(in the rows, 128 means zero)
One hidden turn or mirror swaps the rows below in pairs. Which row is each named row swapped with?
The rows were stretched afterwards, more along some directions than others.
z263: [137 132 122 122 122 125  92 145 129 128 145 134 120 116 155 106 132  81
 133 112 159 125]
z67: [113 109 134 134 142 117 107 111 105 116 134 136 116 103 123 125 129 130
 120 104 141 127]
z174: [130 148 110 145 157 108 128 120 110 103 140 115 120 117 148 126 137 102
 146 135 164 127]
z136: [104 112 155 121 152 116 118 138 124 124 122 144 134 139  95 145 124 122
 111 136 128 137]
z707: [ 92 134 123  92 162 135  91 128 145 128 156 149 109 161 102 121 150 140
 150 131 159 120]
z929: [118 134 131 121 120 139 101 120 141 147 125 133 119 108 115 127 126 109
 152  94 148 138]
z588: [132 127 122 165 109 129 124 116 121 114 123 128 112 117 129 111 112 111
 122 133 151 140]
z572: [165 159 117 119 118 133 142 117 136 112 125 117  91 135 148 125 141 129
 122 129 130 119]
z79: [121 182 138 100 130 146  98 109 128 113 117 127  95 139 151 157 131 124
 177 121 160 120]
z747: [109 138 139 109 141 127 113 129 136 133 153 127 117 143 139 123 140 134
 134  91 159 131]
z76: [112 117 153 108 118 118  90 136 137 118 153 143 121 149 107 129 120 123
 139 144 131 115]
z338: [128 152 110 135 153 124  85 119 137 143 140 149 116 119 140 129 141 103
 161 125 169 123]
z56: [128 128 124 114  98 109  97 143 131 135 129 115 128 118 126 125 133 103
 116 125 124 141]
z897: [124 164 133 108 145 151 143 118 129 101 110 112 101 141 144 145 121 118
 163 122 139 114]
z645: [119 127 120 169 105 126 120 107 126 117 118 130 120 123 131 112 112 113
 134 127 153 135]
z836: [106 160 133  94 155 111 124 133 163 146 155 104 111 163 116 146 118 126
 161 128 151 134]
z140: [161 159 121 117 121 129 142 124 132 112 125 118  96 136 150 126 141 134
 115 131 126 124]
z511: [169 159 121 122 120 140 141 116 122 108 121 122  89 137 146 133 134 126
 123 131 132 120]
z767: [119 129 127 132 135 112 110  95 139 125 127 129 139 122 101 133 130 113
 161  95 156 123]
z379: [142 170 129 111 151 133 112 126 132  99 120 117 126 145 151 170 109 109
 170 144 151 117]
z408: [117 143 131 108 173  99 113 132 130 110 117 123 126 149 151 121  86 122
 123 143 175 135]
z210: [ 87 131 131 116 139 119  90 107 124 125 145 152 102 141 118 128 140 146
 149 102 137 114]
z960: [117 177 133 106 138 134  99 102 134 110 111 130 110 156 149 154 122 126
 171 138 171 123]
z818: [142 168 119 114 154 114 124 109 124  86 139 128 103 137 143 161 130 110
 169 148 169 113]
z942: [113 128 118 124 121 133 119 136 142 118 143 136 118 104 129 105 155 116
 143  98 146 119]
z103: [ 89 114 130 147 113 119 118 113 131 126 134 142 130 136 119 109 111 125
 134 118 135 131]
z53: [121 155 140 116 109 123 110 130 143 135 157 111 104 120 143 131 134 101
 156 100 152 149]
z734: [107 153 133  96 152 137  97 111 132 131 155 149 103 145 125 155 132 124
 168 130 151 122]
z235: [120 152 133 101 149 125  97  99 132  93 136 152 115 157 138 141 133 130
 171 150 156 105]
z935: [133 134 100 162 137 123 114 127 117 113 148 134 120 103 160 105 121 103
 147 108 187 122]
z633: [115 127 126 135 150 115 110 119  99 119 130 124 110 101 122 141 133 121
 134 102 156 130]
z706: [156 124 129 115 140 128 103 142 120 124 118 138 128 116 135 151 120 110
 133 121 143 111]
z50: [ 88 115 133 148 111 121 116 116 131 120 139 142 127 133 114 109 112 116
 142 116 134 132]
z649: [ 84 152 139  78 169 106  96 140 146 142 153 135 101 152 111 143 123 140
 148 115 161 127]
z975: [137 163 127 123 137 141 125 148 131 151 105 112 115 155 148 141  94 113
 141 117 150 132]
z958: [137 127 130  99 120 125 119 135 151 122 132 118 140 146 141 129 116 121
 131 109 127 123]
z860: [158 145 110 156 140 121  98 136 123 131 131 141 113 112 148 115 141  94
 140 121 172 126]
z956: [137 117 116 145 134 128 118 126 120 115 162 158 103 123 109 118 134 116
 130 165 139 120]
z508: [134 155 148 115 108 125 123 122 146 133 147 103 109 125 152 131 129 102
 153  96 147 145]
z267: [ 95 108 128 152 116 116 117 111 132 117 139 142 134 129 116 108 111 119
 134 124 134 128]
z189: [111 159 157  94 141 145  98 112 152 114 130 151 104 172 132 134 120 130
 165 110 159 138]
z573: [152 129 128 117 153 102 119 123 142 129 139 140 119 129 140 122 134 119
 113 109 165 119]
z660: [126 160 145 112 111 122 125 124 147 139 146 102 105 124 152 134 128 104
 155  94 151 145]
z544: [134 118 137 122 139 117 108 114 140 125 154 144 105 131  97 126 128 114
 144 112 154 113]
z507: [134 136 151 102 142 115 115 148 143 106 140 124 126 153 120 148 139 132
 115 156 113 132]
z972: [139 148 110 138 115 134 130 100 101 126 115 106  92 129 144 124 121 110
 149 104 148 129]
z817: [128 149 132 107 139 131  96  99 130  88 133 158 110 156 133 133 140 125
 166 146 152 102]
z215: [152 145 120 144 142 138 140 135 119 139 111 131 110 142 142 130  91 114
 136 146 153 122]
z155: [136 146 112 133 117 141 142 128 116 126 121 124  96 137 119 132 137 123
 154 115 110 117]
z446: [130 129 122 163  97 139 124 119 120 117 123 130 103 109 133 109 118 114
 131 120 141 131]
z515: [ 96 151  92 137 163 129 105 140 113 142 149 113 105 117 131 127 123 111
 162 125 176 125]
z560: [113 135 108 130 118 123 115 112 148 119 165 123 115 128 135 117 116 103
 164 102 172 125]
z501: [117 180 139  97 140 137  97 106 132 117 116 127 105 148 144 162 128 127
 171 124 168 130]
z61: [ 98 139 143  75 145 125  92 140 135 124 147 120 121 143 106 151 127 141
 144 143 133 125]
z411: [126 146 134 109 140 125  94  97 134  92 134 153 116 157 133 136 137 125
 165 155 148 107]
z134: [144 162 119 134 162 139 134 119  99 113  98 128  93 121 141 134 111 116
 134 152 164 128]
z609: [131 138 141 154 134 128 125 123 121 101 124 154 117 133 105 120 134 111
 120 149 151 137]
z811: [107 136 131  81 139 128  91 149 138 130 143 112 121 140 113 144 120 129
 137 129 145 126]

z811 pairs with z633
z338 pairs with z215
z134 pairs with z929
z660 pairs with z572
z408 pairs with z767
z53 pairs with z511

One hidden turn or mirror swaps the rows below in pairs. Which row is each named row swapped with?
The rows were stretched afterwards, more along some directions than others.
z675: [109 119 133  90 123 135 134 126 125  95 140 109 149 136 123 141 162]
z614: [149 103  96 127 104 128 110 133 132 141 120  90 140 140 135  88 110]
z601: [127 151 138 155 121 145 134 128 134 128 128 135 117 128 131 165 145]
z499: [126 111 112 134 149 144 113 150 111 161 103 127 112 146  95 127 124]
z531: [133 125 124 121 132 131 125 161  90 129 104 153 100 149 111 125 104]
z105: [113 167 173 151 133 135 143 129 105 128 137 115 134 114 137 135 146]
z948: [131 114 109 116 142 151 133  98 116 137 115 117 146 142 117  95 150]
z347: [129 161 142 130 137 118 125 121 128 125 148 138 143 119 142 130 123]
z65: [129 124  91 143 120 123 153 123 128 132 109 129 125 148 131 102 111]
z282: [111 142 157 121 159 142 129 143 130 134 166 144 105 125 131 147 123]
z162: [133 134 129 144 109 126 107 133 153 144 135  97 131 123 120 125 118]
z973: [136 141 128 143  92 135 111 142 117 123 103 117 138 130 115 135 136]
z344: [140 145 138 140 139 134 149 130 120 116 117 150  96 150 141 156 128]
z228: [152 123 104 152 106 130 117 136 136 140  98 133 109 144 117 143 112]
z918: [149 122 100 153 117 138 114 129 144 171 100  90 129 133 116 110 121]
z286: [107 135 156 107 136 143 121 119 142 106 137 135 129  98 110 147 151]
z534: [148 127 116 115 142 124 162 118 141 110 135 131 110 154 142 126 118]
z322: [123 114 109 123 143 128 159 101 127 122  98 143 127 148 130 115 126]
z742: [129 144 145 103 125 129 128 104 128  92 135 136 158 120 120 126 143]
z582: [157 113  86 135 109 123 142 113 117 125 106 110 126 162 136  97 108]
z285: [121 106  99 123 128 141 119 138 103 148 105 120 126 138  89  96 123]
z117: [109 138 133 101 133 130 131 117 110 109 113 124 168 115 111 102 155]
z399: [118 133 135 131 145 129 147 139 108 135 124 112 129 149 134 125 136]
z558: [109 145 169 137 128 147 114 148 124 128 158 119 121 121 116 141 133]
z110: [152 126 108 158 120 131 108 127 139 170  95 109 114 130 115 121 111]
z880: [147 151 140 139 115 123 109 106 163 132 151 100 145 104 140 129 122]
z751: [129 117 121 120 121 135 133 143 143 132 100 121 122 135 122 146 151]
z82: [110 131 125 107 144 118 129 142 110 124 135 134 121 123 140 132 113]
z725: [128 127 138  93 124 141 141 118 123  82 148 125 137 141 139 141 147]
z223: [139 162 144 143 117 125 131 135 138 121 159 120 149 134 156 136 121]
z763: [121  96  87 101 127 125 148 137 108 115  92 142 125 167 118 113 126]
z806: [140 121 112 114  88 131 115 125 145 116 133  83 154 126 130 120 138]
z305: [119 153 162 132 129 132 141 156 100 111 135 146 120 141 143 158 132]
z733: [123 132 149 116 123 139 116 132 120 127 124 131 164 147 118 118 153]
z738: [126 136 147 106 135 141 107 106 132 118 155 124 140 107 109 102 128]
z368: [159 105  88 108 111 134 120 122 148 114 113 128 129 154 112 119 115]
z790: [127 119 147 101 139 134 110  94 137 111 135 133 124 121 113 138 146]
z917: [115 125 152  97 128 127 126 122 140  97 130 124 103  96 112 155 146]
z835: [134 109 111 103 131 135 131  78 153 110 116 117 116 124 133 118 140]
z133: [121  92 107  92 142 142 120 121 119 126  89 131 115 126  99 123 139]
z203: [142 102 106  96 128 126 125 134 155 114 128 133 113 159 117 126 111]
z553: [152 104 102 104 115 138 130  95 137 112 106 121 137 157 137 117 136]
z893: [117 155 161 136 140 136 143 118 118 122 145 104 123 107 128 126 138]
z25: [106 123 136  94 132 122  99 126 125 124 122 127 148 100 118 134 126]
z640: [143 121  98 136 107 126 149 105 110 125 106 116 138 162 145  86 123]
z48: [145 125 109 136 119 128 154 107 111 130 106  99 148 153 142  88 132]
z233: [127 150 143 140 135 128 137 112 142 116 161 109 141 108 143 126 137]
z425: [109 131 141  94 135 123 123 133 143  98 153 147 118 119 132 159 127]

z233 pairs with z614
z751 pairs with z917
z675 pairs with z203
z286 pairs with z133

One hidden turn or mirror swaps the rows below in pairs. Which row is each named row swapped with?
The rows were stretched afterwards, more along some directions than others.
z320: [102 104 140 102 151 108 167  92 152 129 148 110  98 110 165 136 135]
z866: [100 117 123 119 142 129 149 109 143 121 123 139 100 102 164  93 146]
z520: [ 73 133 120 135 134 115 136  99 136 112 141 139 108  87 149 110 110]
z428: [ 99 111 140 146 159 122 129 122 117 132 137 141 124 119 148 150 140]
z791: [ 82 139 114 132 120 118 143  70 123 143 136 127  84  90 154 122 146]
z123: [100 146 112 158 118 135 120 124 141 120 145 148 137  77 138 100 122]
z654: [119 133 106 126 151 147 142 104 143 134 116 135 102  93 178 103 167]
z176: [105 125 125 160 104 121 125 102 115 127 164 160 129  82 158 108 122]
z599: [ 82 110 147 136 126 138 138  80 111 139 133 129  85  97 169 129 138]
z623: [112 159 113 155 125 138 121 102 130 127 134 152 128  86 168 112 136]
z261: [ 91 109 134 147 165 128 126 111 135 135 134 146 107 110 157 149 154]
z325: [122 145  97 169 117 104 125 128 141 134 148 127 128  90 179 102 141]
z746: [104 114 112 115 118 117 143  85 123 138 146 121  89  86 166  97 133]
z551: [113 133 129 171 137 128 131 124 146 132 131 141 134  93 190 114 149]
z232: [100 138 147 142 138 136 142  98 136 128 116 130 100  97 190 121 138]
z749: [107 120  97 164 120 105 126 135 109 151 144 124 118  94 172 105 149]
z44: [100  85 115 130 143  94 143 122 147 135 170 123 112  99 156 108 141]
z272: [120 102 124 174 115 101 122 110 134 132 180 152 140  87 172 135 134]
z301: [122 122 134 160 121 101 137 118 149 130 173 140 146  96 166 133 130]
z903: [ 95 117 131 100 131 127 147  80 113 133 127 128  92 117 165 117 135]
z832: [112 134  85 144 111 109 123 116 147 132 157 146 134  86 156  84 135]
z373: [ 69 106 129 149 146 101 137 118 131 128 152 123 110  95 147 139 117]
z586: [ 98 135 125 160 105 105 125  90 111 143 146 123 103  87 172 112 128]
z86: [108  96  93 150 130 101 126 120 147 133 176 154 131  93 177 100 138]
z596: [ 99 102 114 122 128  89 145  96 126 134 162 110  94 101 139 122 127]
z715: [117 108 166 155 136 125 133 124 111 133 146 116 123 114 171 136 133]
z621: [ 92 156 107 149 117 120 125 110 138 121 141 144 137  87 161 112 113]
z783: [102 118 103 155 141  98 114 149 123 148 142 113 124 107 149 125 139]
z899: [ 95 117 132 155 148 125 129 125 138 139 143 148 130 115 167 132 140]
z303: [ 92 124 118 113 142 106 157 104 119 134 124  97  78 113 164 119 140]
z413: [109 111 142 157 117 103 125 105 115 123 166 142 133 106 163 139 111]
z555: [124 104 151 132 144 125 135 111 133 129 148 135 128 114 179 127 139]
z784: [ 88 142  98 148 133 123 124 121 155 126 147 135 123  78 142 106 123]
z668: [108 130 137 135 149 141 139 117 162 124 120 127 110  94 198 101 141]
z385: [126 125 120 124 123 121 137 118 131 138 117 112 108 106 191  84 143]
z561: [ 82 130 146 159 121 127 127  95 100 143 142 134 105 102 155 144 128]
z447: [125 121 118 107 130 117 142 106 104 145 136 113 103 119 149 110 144]
z550: [ 94 131 127 145 131 114 143 128 130 137 133 114 102  97 153 106 141]
z756: [104 101 137 110 138 109 153  89 113 133 147 114  94 109 140 144 136]
z265: [111 134 103 112 158 126 141 132 159 139 122 111 117 112 151 102 142]
z941: [109 101  99 152 147  99 123 128 142 150 154 120 118  99 166 121 151]
z85: [112 120 135 139 125 116 120 116 135 140 155 132 125 107 165 123 135]
z101: [ 77 103 126 116 148 111 139 115 150 124 159 136 109 105 138 124 128]
z985: [ 95  90 121 141 156 112 144 126 165 125 161 120 109  90 163 108 141]
z484: [ 97 126 121 113 160 127 159 110 148 133 108 103  91 104 170 107 152]
z537: [111 137 144 169 133 129 123 101 131 136 140 137 122  90 164 141 141]
z593: [ 96 143 108 147 126 108 140 127 143 132 133 115 107  84 157  97 133]
z388: [ 78 121  88 142 118  92 136 104 111 150 151 112  89  88 156 106 137]

z593 pairs with z232
z413 pairs with z596
z668 pairs with z550
z832 pairs with z903

